Each path below is one point turned by a fixed rotation once a step. After each direction that follows a path, write how fast that rotation turns it, in degrees per step (0 if it stays still).
Each turn is a multiple of 5 degrees from 10 to 175, or 0.
Each row of a path follows its step; steps can be skipped.
Path 1:
step 0: [3, -10, -5, -21, -12, 7, 16, -23, 6, 18, -5, 1, 0, -2, 7, 19, -14, 4, -9, 11, 5, -18, -10, -1, -11, 14, 9, 11, 5, 35, 1, -8, 5, 19, -26, -5, -22, -2, -19, -26, -21, 7, 1, -15, 6, -2, -22, 10, -10, -14, -17, 20, 18, 9, 28, -5, 4, -1, -21, -19, -7, 20, -15, 25, 0, -8, -23, -11, -40, -20]
step 1: [-11, 18, -16, 15, 2, -22, -9, -12, 5, -6, 12, 4, -2, 9, 25, 6, -11, 6, 34, 4, -20, -4, -24, -2, 15, -23, -20, 20, 28, -10, 2, 20, -12, -25, -9, -11, -18, 6, -12, -12, -6, 2, -1, 1, 10, 11, -7, 15, 6, -26, 0, 18, 30, 4, -11, 2, -13, 1, 18, -14, 4, 8, 11, -5, 24, -20, 30, 6, 18, -25]
step 2: [15, 16, -14, -2, -9, 2, -2, 24, 2, -12, -44, 22, 4, -7, -16, -4, 3, 5, -23, -8, 22, -1, -25, -19, -1, -23, 1, 17, -17, 1, 28, 21, 3, 3, -20, -15, -10, 5, 25, 28, 5, -6, -3, 8, -16, -2, -11, 7, -26, -10, 5, 0, -10, -26, 25, -4, 8, 9, 4, -2, 5, 22, 16, -5, 12, -21, 15, 24, -6, 3]
step 3: [-1, 1, 19, -24, -24, -32, 1, 0, -9, -16, -1, 6, -7, -10, 7, -1, 15, -10, 5, -3, -8, -17, -14, 29, 18, 7, 12, -2, -1, 29, 13, -16, 32, -4, 16, -25, 11, 7, 0, 2, -12, 1, -14, -22, -4, -37, 1, -25, 14, -34, 17, 18, 8, -4, 5, -11, 7, 13, 11, 8, -14, 0, 15, 24, -19, -4, 0, -11, -11, -3]
step 4: [6, 2, 8, -8, 13, 13, 5, -8, -8, -16, 2, 3, -9, -12, -13, 30, 5, 38, -9, -1, -37, -4, -14, 6, 23, 10, 11, 32, -3, 14, -2, 8, -5, -29, 26, -1, 7, 22, -7, -13, -1, 10, 14, 15, -17, 36, -6, 19, 28, 1, 8, 3, -4, -19, -10, 12, -25, -1, -7, -8, -17, 4, 12, 3, 25, 0, -2, -8, -17, 3]
step 9: [-3, 48, 4, -11, -18, 9, 0, -20, -2, -6, -25, 7, -4, -5, 17, 4, -19, -1, 12, -8, 5, 6, 12, 4, 4, 5, -10, 8, 17, 14, -16, 3, -3, -6, -24, -4, 29, -10, -19, -8, -8, 26, 8, 4, 2, 1, 5, -3, 3, -8, 5, 0, 3, 36, 14, -8, 22, 17, 27, -34, -8, 9, -14, 4, -9, -25, 24, -2, -6, -24]
step 11: [5, -28, -7, -21, -14, 7, 7, 7, 10, -26, -37, 12, -22, -2, 4, -3, 12, 7, 22, 21, -12, 15, -14, 16, -7, 8, 7, 22, 2, 15, 23, -1, -6, 22, 17, -5, -20, 5, 9, 19, -27, -1, -9, -16, 20, -8, -4, 1, -6, 18, 13, -1, 15, -13, 12, -16, 39, -8, 12, 14, -9, 5, 19, 4, 13, 7, 21, -6, -4, -10]
step 12: [33, 21, -21, -8, 8, -10, 8, 11, -5, -25, 10, 15, 7, -14, 13, 6, -17, 21, 3, 17, 1, -15, 17, -25, 21, 10, -10, 15, -22, 2, 14, -2, 9, -28, 27, -30, 20, 2, -3, -21, -24, 17, 8, 0, 10, -18, -3, -19, 12, -14, 0, -26, 14, 0, 7, 3, -8, 1, -13, -8, -27, -20, -3, 21, 1, -11, 5, 4, 2, -15]
step 13: [8, 3, -29, -15, -7, 18, 13, -22, -10, 10, -4, 7, 4, -18, -21, -2, 29, 15, 0, -20, -2, 10, 14, 19, -12, 13, -12, -4, 28, 11, 20, -4, 8, -1, 10, -4, -2, 26, 6, 12, 6, 24, 7, 24, -31, 14, -12, 2, -8, -23, 0, -6, 9, 12, -3, -11, -42, -15, 7, 15, -5, 34, -4, 16, 7, 5, 5, 19, 8, -3]
step 15: [22, 22, 3, -20, -3, -5, -14, 17, 11, 20, -42, -24, -6, -15, 21, -8, -3, 0, -3, -21, -22, 10, 13, -20, 4, -27, -14, 20, 4, 1, -1, -4, -7, -1, 17, -14, 30, 1, -15, 4, -11, 14, 4, 4, 2, 1, -4, -8, -6, 20, -6, -15, -7, -9, 8, 15, -20, 9, 1, 25, 13, -23, 14, 15, -3, 15, 1, -18, -37, 4]
step 17: [23, 14, 3, -10, 6, 4, 2, -41, 5, -36, 1, 7, 9, -1, 11, 22, -3, -18, 9, -9, -5, 5, -6, -13, -6, 4, 0, 0, 54, 22, -31, 8, -26, 9, -23, -22, -16, 12, -26, 17, 4, -5, -6, -5, 6, 22, 7, 6, 14, 2, 5, -22, 8, -1, 2, -4, 19, 5, -8, 13, 1, -4, -2, -17, 9, -7, 3, 1, 13, 0]
Directions:
[-5, -2, 2, 2, 6, 2, 6, -2, 3, 0, -4, 1, 3, -1, 0, -4, -1, -3, -3, 8, 2, -1, 0, 7, 2, 4, 6, -2, 1, -4, -1, -1, 3, -5, 3, 0, 3, -3, 5, 2, -5, 3, -5, 9, -1, 1, 3, 1, 3, 5, 7, -1, 1, 0, -6, 2, 3, 8, 3, -7, -2, 2, -3, -3, -3, 3, 5, 6, -6, -3]	20
[4, 4, 4, 2, 0, -4, 1, 1, -1, 3, 1, 4, 3, -4, -3, -3, 2, -9, -3, 2, 4, 2, 4, 3, 9, -6, -1, 2, 6, 0, -3, 0, 0, 5, -4, -1, 4, 2, 1, -4, -6, -1, 3, -3, 6, -2, -8, 2, -1, -1, 1, 0, -4, -7, -2, -5, -2, -5, -4, -1, -6, 1, -4, -2, 5, 9, -3, 5, -2, -1]	145
[1, -3, -4, -4, 1, 1, 2, 2, 4, 6, 2, 3, 1, 6, -4, -1, -3, -4, -6, 2, -2, -5, 1, 2, -4, 1, -1, -2, -1, 2, 1, 2, 4, 2, 8, -2, 1, -1, 0, -1, 6, 2, 1, 3, -1, -1, -8, 3, -8, -2, 8, 2, 0, 3, 9, 2, 1, 2, 3, 9, 7, 0, -7, -2, 5, 2, 0, 3, -3, 3]	135
[-1, 3, 0, 1, -1, -1, -2, -6, -4, -3, -4, 3, 12, 1, 3, -4, 6, 4, -4, -2, 4, 1, 6, -5, 4, 4, -7, -2, 0, -3, 4, 2, 2, 6, 1, -1, 3, -5, 0, -2, -2, -6, 3, 2, -1, 1, 6, -4, 2, 0, 2, 2, -3, 1, 3, 1, -4, 1, 1, 0, 3, 6, -5, -3, 3, -6, 8, 1, 5, 2]	100
[0, -3, 0, 4, 0, 1, -3, -2, 3, -5, -4, 3, -8, 0, 5, 0, -5, 3, 3, 6, 3, -8, 3, 4, -6, 1, -6, -3, -5, -1, -2, 3, -1, 2, -1, 2, 5, 1, 2, 2, -4, 1, 4, -10, 3, 4, -5, -2, 0, -4, -4, 3, 5, 2, 2, -3, -4, 6, -5, -1, -2, 7, -2, -5, -1, 2, 4, 5, 0, 2]	35
[2, -6, 5, -5, 4, 7, 4, -5, 0, 5, 0, -2, -1, 2, -3, -2, 7, 1, 4, 0, 4, 6, 2, 1, 4, -10, -2, -4, -6, 5, -2, 4, -3, -2, -1, 1, -5, 1, 5, 3, 1, 0, -3, 2, 0, 1, -1, 1, -1, 3, 1, 1, 7, -4, 6, 0, 2, -1, -2, 1, -7, 0, 1, -3, -1, -8, 0, 5, 5, 7]	125
Path 2:
step 0: [0, -23, 16, 23, -7, 2, -21, -28, -21, 18, -2, -15, 7, 9, -2, -20, 3, -2, -18, 6, 0, -15, -32, -25, -13, -22, -25, -12, 23, 2, -19, 4, -12, -9, -4, 17, 5, -9, 22, 6, -11, -17, 12, 13, 29, 16, -16, 15, -8, 5, -12, -10, 5, 18, -8, -24, 10, 4, -9, -22, 7, -14, -8, -8, 13, -19, -9, -15, -13, -9]
step 1: [-18, -7, -21, 1, 6, 9, -9, -7, 5, 17, 13, -13, 14, 1, -5, 26, 0, -10, 1, 18, 4, -9, 8, -8, -18, -7, -6, -3, 9, 14, -9, 20, -16, -11, -18, 0, 13, -13, 2, -5, -1, -9, 15, 13, -11, -5, 7, -2, -7, 16, 27, 19, 14, 28, -22, -34, -21, 11, 19, -47, 17, -24, -10, -24, -8, -22, 1, -5, -18, -6]
step 2: [-3, -18, -25, 31, -23, 15, 3, -21, 19, 11, 5, -16, 19, 25, -13, -12, -26, -8, 5, 16, 14, 6, 2, 13, 21, -25, 9, -13, 7, -7, 3, -5, -5, -9, 17, 9, 1, -37, -13, 4, -13, 2, 7, 11, 9, 4, 7, 12, -15, 9, -2, -3, -2, 28, -2, -25, 2, 4, 11, -17, -14, -5, -7, -16, -12, 7, 2, -14, -20, -38]
step 4: [-2, 5, 9, 3, 10, 40, 24, -11, -14, 12, 14, 12, 5, 25, -5, 6, 8, 11, -14, 16, 22, -28, 6, 1, 16, -15, 23, 16, -3, 28, -6, -12, 5, -6, -17, 26, 1, -23, -10, -21, -14, -19, -8, -6, 15, 7, -13, -8, -3, 34, -15, -18, 19, 17, 3, -11, 10, 1, 18, -17, -20, 6, -9, -11, -1, -10, 2, 1, -1, -14]
step 7: [16, 4, 26, 7, -26, 37, 8, -21, 8, -9, 7, 9, 5, -4, -8, -2, 0, 3, 5, -26, -4, -5, -20, 19, 10, -9, 8, -17, 15, -36, 11, 2, 20, -29, 10, 14, 3, -44, 9, 16, -8, -6, 18, -2, -10, -2, 2, 13, 6, 17, -4, 3, -1, 32, -9, -28, 17, 2, 15, 2, 0, 6, -11, -17, 10, 0, -1, -18, 5, 10]
step 9: [-22, 9, 14, 10, -12, 33, -15, -29, 8, 0, -1, -8, 15, -8, 7, 18, 18, -15, -25, 4, 20, -26, -5, -7, -6, -4, -6, -26, 2, -7, -8, 8, 15, -30, 13, 19, 31, 14, -7, -10, -25, -6, 6, 5, 15, 13, -12, -14, 6, 36, -16, -1, 6, 17, -10, -8, -5, -12, 12, -15, -6, -21, -1, -10, -5, -17, -23, -13, -7, -5]
step 11: [14, -41, 15, 16, -11, 10, -14, 16, 10, -3, 4, -15, 7, 25, 1, 10, 5, -14, -1, 23, 5, -25, -10, 2, 2, -9, -6, -21, 19, -4, -11, 12, -19, -11, 15, 20, -3, -20, 24, 0, -4, -15, 16, 23, 8, 12, -20, 8, -1, 15, 27, -17, 12, 9, -10, -20, -4, -5, -13, -37, -19, -13, -20, -3, -1, -8, 1, -7, -25, -6]
step 12: [-5, -18, 2, -1, -2, -1, 6, -8, 14, 31, 20, 3, 6, 11, -37, 0, -1, 8, -21, -20, 14, -4, 3, -14, -22, -22, 7, 6, 17, 10, -4, -6, -9, -12, -4, 13, 10, -41, 9, 3, -13, -32, 7, 18, -7, 5, -5, 17, -8, 19, 12, 20, -1, 31, -18, -33, 9, 18, 15, -28, 8, -7, 0, -21, 1, 5, 1, -8, -3, -2]
step 14: [-24, -5, -16, 16, -10, 29, 20, 1, -1, 1, 4, -23, -11, 12, -6, 9, 4, -25, -26, 15, 16, -17, 7, 27, 4, -31, 28, -18, 9, -7, 20, -25, 11, -3, -7, 3, -6, -14, -18, -18, -9, 2, -11, 0, -10, 10, -20, 7, -13, 21, -19, 19, 11, 11, -8, -20, -16, 8, 5, -22, 12, -9, -10, -25, -18, -6, -7, -13, 7, -5]
step 16: [20, 8, 21, 24, -6, 36, 2, 6, -1, 10, 14, -5, -4, 23, 0, 22, 31, -4, -2, -4, -1, -16, -19, 6, -2, 9, 3, -2, 12, -8, 3, -4, -11, -11, -17, 21, -24, -26, 1, -5, 7, 9, 7, -24, 12, 4, -34, -4, -1, 10, -2, -7, 23, 19, -6, -33, -1, 13, 1, -15, 3, 10, -19, -13, 13, -39, 11, 8, 5, 8]
step 17: [-3, 25, 5, -8, -4, 13, 1, -21, -15, 0, 10, 7, 28, 6, -21, 7, -10, 1, -7, -14, 4, -8, 9, -11, 17, -2, -10, -19, 30, 12, -20, -5, 1, -23, -3, 19, 30, -35, -2, 0, -7, 5, 10, -26, -5, 12, 25, 14, -1, 16, -21, 9, 21, 16, -6, -40, -4, 7, -9, -12, 5, 13, -5, -22, 5, -24, -16, 10, 14, 7]
Directions:
[0, 1, 7, 3, -1, 3, 1, 4, -1, 3, 8, 0, -7, -7, 2, 1, 3, 7, -4, -1, -7, 1, 1, -6, 3, -1, -1, 12, -2, 3, 4, 0, -5, -4, -2, -1, -3, -1, 3, 4, -3, -5, 3, 4, 6, 4, 2, -3, 0, 3, 1, 2, -2, -2, 0, -6, 4, 3, -3, -1, -3, 0, -5, 6, 2, 0, -4, 0, 3, -2]	90
[-2, 6, -7, 0, -3, -3, -4, 0, -2, 6, -12, 6, 0, 1, -10, -7, 0, 6, 1, -4, -4, 0, -2, -3, 7, -1, 0, -1, -2, -2, 3, -1, 5, 3, 1, 5, 0, 2, 1, -1, -1, -1, 3, 2, 1, -5, -2, 8, -2, 2, -2, 4, 1, 0, -3, -5, 4, 1, -3, -1, -4, 2, 1, 4, -3, 0, -4, -8, 4, 1]	145
[-1, -2, 5, -4, -10, -8, -4, 1, -2, -3, 0, 1, 7, 4, 4, 3, 7, -1, -1, 3, -4, 1, 5, -1, -4, 1, -1, 4, 0, 1, -5, -3, -4, 0, -1, -2, 1, 7, 0, 1, -4, 8, 4, 1, 4, -5, 3, 6, 3, 3, -2, 1, 0, 6, -4, -4, 2, 1, 4, 2, -3, 1, -2, -5, -5, 5, 0, -2, -5, -7]	40
[2, 1, -2, 6, -4, 5, -9, 0, 5, -3, 6, 1, 1, 1, 0, -5, -1, -1, 3, -3, -4, 4, -3, 0, 1, 0, -1, 5, 1, -2, 5, 7, 1, 2, -6, 4, -7, -8, 1, 1, 6, 3, -3, -4, 1, -4, -4, 4, -1, 0, -3, -4, 0, -3, 1, 4, -7, 3, 6, 4, -5, -1, 4, 4, -4, -2, 2, 1, -5, -7]	130
[-6, 1, -4, -9, 0, 2, 1, 6, -2, -1, 0, 7, 5, -6, 0, -3, -7, -6, -3, -2, -3, 0, 5, -7, 3, -3, -1, 1, -2, 5, -7, -1, -2, -1, -4, 4, -7, -3, 3, -1, 0, 1, -3, -1, -2, -3, 8, 1, 0, 4, 9, 4, 5, -2, 3, 1, -4, -4, -2, 1, 1, 1, -2, -3, 3, 0, 4, 2, 1, -2]	160
[4, 2, -5, 5, 4, -8, 0, 0, -4, 3, 2, -7, 0, 1, 3, -8, 1, 2, -3, 1, -6, 1, 3, 0, 0, -2, 2, -4, 2, 3, 6, -3, -6, 2, -4, 1, 4, -1, 0, 1, 1, 1, -5, -3, 3, -3, 0, -5, 0, -2, 1, 0, 0, 5, 0, -3, -7, 1, -3, -3, 4, 8, -2, -7, 3, -8, 2, -5, 2, -7]	25
